128 stands for zero in the data rows.
Some points:
[129, 146, 116, 102, 152, 100, 88, 175, 143, 85, 154, 109, 173, 121, 106, 121, 111, 153, 138, 118, 158, 113, 174, 144, 104, 165, 104, 167, 149, 217, 132, 109]
[78, 127, 126, 117, 147, 124, 177, 121, 140, 104, 111, 184, 184, 81, 158, 156, 114, 139, 126, 131, 138, 91, 120, 137, 138, 107, 86, 117, 177, 132, 180, 148]
[129, 166, 118, 117, 110, 81, 89, 72, 153, 80, 121, 134, 69, 140, 167, 145, 131, 154, 62, 133, 176, 154, 118, 99, 135, 142, 154, 153, 117, 136, 160, 110]
[103, 67, 56, 108, 71, 162, 140, 136, 153, 122, 130, 119, 74, 77, 116, 115, 142, 117, 122, 113, 172, 100, 96, 130, 118, 174, 81, 143, 129, 121, 118, 109]
[127, 64, 164, 59, 140, 94, 153, 74, 141, 148, 116, 70, 156, 132, 144, 125, 116, 119, 98, 172, 117, 105, 153, 82, 138, 135, 93, 102, 145, 130, 51, 108]
[137, 119, 133, 82, 131, 122, 126, 130, 106, 88, 132, 167, 82, 105, 91, 151, 158, 115, 186, 92, 116, 135, 142, 84, 156, 107, 91, 110, 105, 131, 103, 199]
[153, 93, 95, 150, 108, 90, 108, 102, 122, 73, 181, 119, 167, 87, 126, 114, 141, 98, 121, 101, 131, 127, 144, 126, 64, 66, 164, 118, 173, 132, 83, 136]
[144, 122, 82, 136, 119, 130, 118, 75, 140, 92, 111, 108, 145, 193, 118, 185, 98, 88, 134, 161, 146, 141, 131, 107, 138, 54, 94, 118, 139, 127, 181, 115]
[148, 171, 96, 161, 149, 132, 133, 191, 134, 131, 164, 105, 107, 138, 124, 162, 201, 144, 165, 186, 131, 120, 191, 81, 106, 122, 136, 92, 113, 86, 127, 127]
[84, 140, 142, 142, 187, 163, 64, 136, 155, 109, 129, 109, 90, 72, 162, 139, 107, 135, 146, 142, 57, 174, 166, 105, 135, 81, 104, 136, 120, 120, 102, 94]
[107, 110, 171, 73, 142, 163, 175, 134, 163, 132, 87, 183, 163, 105, 122, 161, 149, 66, 105, 159, 162, 124, 140, 162, 124, 127, 169, 115, 54, 177, 119, 89]
[231, 79, 124, 160, 142, 100, 164, 156, 168, 131, 125, 159, 92, 126, 135, 115, 97, 138, 163, 135, 140, 215, 131, 132, 168, 143, 157, 103, 148, 144, 143, 128]
[176, 145, 140, 139, 128, 145, 67, 128, 117, 55, 71, 132, 194, 121, 119, 101, 189, 134, 90, 97, 120, 140, 100, 124, 153, 147, 139, 137, 129, 93, 128, 128]
[169, 56, 156, 138, 163, 166, 159, 114, 74, 83, 191, 116, 113, 152, 112, 141, 111, 170, 101, 137, 121, 92, 127, 201, 102, 115, 120, 151, 101, 111, 169, 132]
[180, 164, 91, 66, 103, 142, 70, 146, 70, 152, 178, 156, 148, 137, 125, 95, 108, 127, 121, 163, 114, 105, 150, 150, 197, 103, 99, 137, 91, 163, 104, 127]
[133, 160, 160, 100, 134, 109, 117, 123, 111, 147, 97, 151, 130, 196, 126, 120, 124, 104, 155, 105, 106, 90, 139, 118, 84, 148, 147, 210, 137, 124, 110, 168]
[109, 137, 165, 151, 118, 147, 109, 121, 209, 108, 117, 67, 127, 171, 71, 84, 137, 157, 159, 146, 154, 154, 97, 141, 117, 112, 119, 104, 128, 151, 148, 173]
[126, 165, 177, 166, 103, 145, 111, 84, 54, 137, 140, 107, 130, 98, 165, 162, 176, 114, 205, 137, 174, 126, 82, 157, 155, 180, 117, 147, 151, 148, 149, 92]
[72, 116, 102, 123, 174, 163, 175, 131, 106, 160, 143, 117, 176, 133, 184, 84, 142, 129, 101, 119, 162, 174, 148, 124, 172, 149, 157, 171, 121, 90, 90, 189]
[104, 103, 142, 77, 108, 138, 155, 117, 213, 112, 163, 157, 160, 134, 137, 92, 126, 172, 191, 115, 123, 61, 95, 114, 168, 101, 178, 159, 135, 58, 129, 98]
[184, 150, 130, 77, 173, 124, 127, 151, 130, 158, 82, 132, 122, 136, 171, 156, 140, 189, 123, 80, 165, 114, 86, 153, 86, 105, 91, 117, 142, 111, 115, 105]
[95, 193, 166, 104, 111, 65, 160, 182, 72, 107, 150, 127, 102, 127, 110, 86, 118, 114, 102, 171, 133, 186, 121, 146, 145, 101, 122, 92, 143, 59, 127, 121]
[107, 103, 108, 142, 177, 119, 100, 163, 88, 119, 133, 139, 87, 141, 166, 112, 174, 86, 123, 151, 104, 63, 67, 112, 114, 145, 162, 91, 96, 168, 141, 145]
[127, 185, 106, 152, 96, 186, 143, 90, 149, 168, 146, 147, 123, 128, 142, 147, 147, 139, 66, 120, 80, 129, 81, 193, 148, 114, 115, 81, 184, 154, 109, 140]
[120, 125, 96, 71, 115, 103, 138, 148, 126, 191, 133, 99, 147, 104, 131, 150, 133, 70, 151, 142, 61, 178, 62, 164, 80, 169, 126, 166, 143, 99, 170, 131]
[106, 133, 112, 103, 76, 132, 118, 95, 137, 150, 130, 97, 145, 130, 209, 137, 90, 174, 148, 98, 121, 120, 147, 125, 78, 197, 162, 58, 109, 132, 160, 160]
[133, 82, 147, 151, 68, 140, 133, 152, 89, 125, 111, 122, 172, 182, 156, 98, 146, 137, 148, 67, 124, 156, 177, 110, 110, 109, 114, 107, 122, 119, 155, 64]
[103, 120, 116, 166, 117, 106, 87, 162, 95, 126, 85, 104, 103, 132, 131, 172, 57, 102, 135, 107, 134, 117, 146, 211, 155, 112, 153, 135, 108, 108, 78, 132]
[154, 187, 137, 155, 106, 146, 133, 120, 106, 147, 101, 131, 130, 61, 81, 55, 61, 129, 133, 163, 132, 156, 95, 65, 81, 96, 133, 134, 81, 131, 140, 120]
[162, 163, 113, 145, 126, 143, 140, 102, 166, 90, 105, 150, 63, 143, 125, 71, 118, 90, 149, 146, 122, 128, 202, 171, 106, 179, 122, 108, 161, 119, 114, 119]
[77, 78, 159, 120, 117, 150, 67, 145, 95, 135, 153, 204, 100, 175, 66, 147, 133, 141, 86, 140, 114, 165, 137, 96, 106, 163, 136, 118, 162, 133, 135, 124]
[94, 112, 88, 189, 135, 81, 176, 97, 103, 129, 102, 151, 145, 166, 133, 116, 139, 210, 158, 145, 89, 138, 73, 157, 127, 137, 93, 134, 94, 164, 68, 123]
[136, 196, 147, 166, 118, 132, 169, 103, 191, 113, 193, 134, 119, 133, 122, 168, 136, 105, 104, 100, 137, 181, 123, 101, 97, 109, 91, 157, 77, 116, 116, 128]
[127, 80, 187, 168, 106, 115, 103, 173, 166, 169, 154, 118, 119, 153, 196, 98, 118, 84, 117, 101, 134, 86, 113, 127, 141, 74, 114, 159, 128, 166, 151, 159]
[114, 109, 132, 137, 190, 121, 89, 89, 153, 176, 159, 133, 185, 122, 59, 133, 103, 104, 122, 106, 134, 85, 146, 129, 163, 180, 138, 84, 92, 61, 130, 120]
[129, 112, 145, 122, 87, 167, 154, 143, 102, 130, 105, 84, 93, 93, 92, 191, 127, 162, 129, 141, 91, 114, 128, 135, 138, 126, 201, 158, 144, 160, 99, 143]
[100, 158, 99, 122, 196, 118, 159, 106, 97, 147, 121, 99, 74, 129, 97, 93, 132, 94, 143, 82, 150, 153, 150, 107, 143, 70, 164, 134, 162, 162, 184, 104]
[141, 112, 142, 151, 111, 86, 125, 127, 133, 171, 90, 127, 126, 93, 100, 112, 189, 162, 88, 136, 106, 111, 215, 119, 150, 121, 113, 145, 103, 134, 188, 155]
[119, 105, 110, 148, 131, 143, 114, 146, 140, 199, 89, 155, 142, 114, 119, 167, 103, 144, 122, 150, 195, 115, 114, 102, 112, 125, 138, 135, 164, 82, 84, 134]
[153, 165, 123, 163, 133, 127, 186, 159, 110, 120, 115, 97, 142, 138, 107, 143, 77, 109, 85, 111, 79, 81, 92, 76, 168, 210, 124, 118, 143, 150, 130, 113]
Along one direction, these points spread out more than along any other. Take the direction at right angles to it along which they spread out most. Go by this last direction. For each point below, how far along it does it lie, from 0 to 99? 50 is the average, and the first point above lies past it. One standard deviation of the points above along it is 16.
[84, 140, 142, 142, 187, 163, 64, 136, 155, 109, 129, 109, 90, 72, 162, 139, 107, 135, 146, 142, 57, 174, 166, 105, 135, 81, 104, 136, 120, 120, 102, 94] --> 58
[103, 67, 56, 108, 71, 162, 140, 136, 153, 122, 130, 119, 74, 77, 116, 115, 142, 117, 122, 113, 172, 100, 96, 130, 118, 174, 81, 143, 129, 121, 118, 109] --> 46
[107, 110, 171, 73, 142, 163, 175, 134, 163, 132, 87, 183, 163, 105, 122, 161, 149, 66, 105, 159, 162, 124, 140, 162, 124, 127, 169, 115, 54, 177, 119, 89] --> 64
[95, 193, 166, 104, 111, 65, 160, 182, 72, 107, 150, 127, 102, 127, 110, 86, 118, 114, 102, 171, 133, 186, 121, 146, 145, 101, 122, 92, 143, 59, 127, 121] --> 38
[78, 127, 126, 117, 147, 124, 177, 121, 140, 104, 111, 184, 184, 81, 158, 156, 114, 139, 126, 131, 138, 91, 120, 137, 138, 107, 86, 117, 177, 132, 180, 148] --> 56
[184, 150, 130, 77, 173, 124, 127, 151, 130, 158, 82, 132, 122, 136, 171, 156, 140, 189, 123, 80, 165, 114, 86, 153, 86, 105, 91, 117, 142, 111, 115, 105] --> 43
[104, 103, 142, 77, 108, 138, 155, 117, 213, 112, 163, 157, 160, 134, 137, 92, 126, 172, 191, 115, 123, 61, 95, 114, 168, 101, 178, 159, 135, 58, 129, 98] --> 87
[127, 80, 187, 168, 106, 115, 103, 173, 166, 169, 154, 118, 119, 153, 196, 98, 118, 84, 117, 101, 134, 86, 113, 127, 141, 74, 114, 159, 128, 166, 151, 159] --> 64
[176, 145, 140, 139, 128, 145, 67, 128, 117, 55, 71, 132, 194, 121, 119, 101, 189, 134, 90, 97, 120, 140, 100, 124, 153, 147, 139, 137, 129, 93, 128, 128] --> 53
[137, 119, 133, 82, 131, 122, 126, 130, 106, 88, 132, 167, 82, 105, 91, 151, 158, 115, 186, 92, 116, 135, 142, 84, 156, 107, 91, 110, 105, 131, 103, 199] --> 61
